Here are some numbered points:
[-21.  23.  22.   7. -12.  21.   8.  19.  -2. -11.] 0
[ 10.  -8.  18.  15. -30. -22.  17.  29.  15.  22.] 1
[-16.  17.   7.  25.  -2.  21.   0.   0.   8.   7.] 2
[-6. -9. -5. 29.  5.  7. -9. 11. 13. -2.] 3
[ 16.   5.   8.  13.  -5. -11.   9.  11.   8.   6.] 4
[  9. -12.  14.   1. -28. -28.  33.  34.   4.  24.] 5
[ 43. -23.  22.   1. -23. -43.   3.  24.  21.  37.] 6
[ 35. -40.  24.   9.  -6. -47.  12.  22.  30.  34.] 7
[ 10. -14.  27.  15. -24. -28.  23.  33.  18.  16.] 8
[ 28. -25.  38.   8.  -8. -45.   9.  33.  33.  26.] 9
[ 23. -46.  25.  23. -39. -32.  35.  31.  34.  26.] 10
[ 18.  -6.  14.  13. -13. -17.  15.  19.  11.   9.] 11
[ 39. -20.  41.  15. -26. -44.   5.  40.  38.  43.] 12
[ 24. -52.  24.  27. -37. -35.  37.  30.  39.  28.] 13
[ 41. -22.  43.  18. -23. -51.   0.  40.  40.  43.] 14
[ 24. -27.  32.  12. -26. -63.  13.  32.  30.  30.] 15
[ 39. -21.  26.   9. -28. -49.  25.  40.  23.  38.] 16
[-20.   0. -20.   6.  13.   4.   5. -29.  -5. -15.] 17
[-27.  11. -16.   1.  12.  20.   4. -24. -10. -22.] 18
[ -4.   8. -37. -13.  27.  23. -13. -34. -12. -19.] 19
[ -6. -20.  15.  31.  -5.   3.  15.   8.  18.   7.] 20
[ 13. -17.  34.   1. -46. -23.  28.  38.   6.  24.] 21
[ 30. -43.  30.  24. -15. -61.  18.  33.  32.  30.] 22
[-27.   6. -21.   3.   5.  12.   7. -25.  -9. -18.] 23
New points follow, each followed by the number of its nearest point above, looking only along the 3 directions in which the numbered points spread most.
[ 18.  -2.  19.  -4. -15.  -2.  10.  20.  17.  24.] 11
[ 18. -11.  24. -13.  -4. -26.   4.  23.  13.  10.] 11
[-18.  13.   5.  18.  -2.  18.   7.  -1.   3.   1.] 2
[  1.  52.  -5. -17.  70.  44. -95. -15.  -7.   1.] 19
[  2. -12.   4.   7. -11. -13.  19.  11.   7.   3.] 20
[-10.  10. -47. -13.  26.  22.  -7. -42. -16. -23.] 19
[ -3.  -7.   2.   1. -16. -15.  26.  15.  -1.  10.] 20
[ 24. -43.  29.  14. -32. -34.  29.  32.  21.  20.] 10
[-20.  12. -61. -16.  32.  41. -20. -64. -18. -32.] 19
[  6.  -7. -43.  11.  35.  24. -32. -46.   2.  -4.] 19
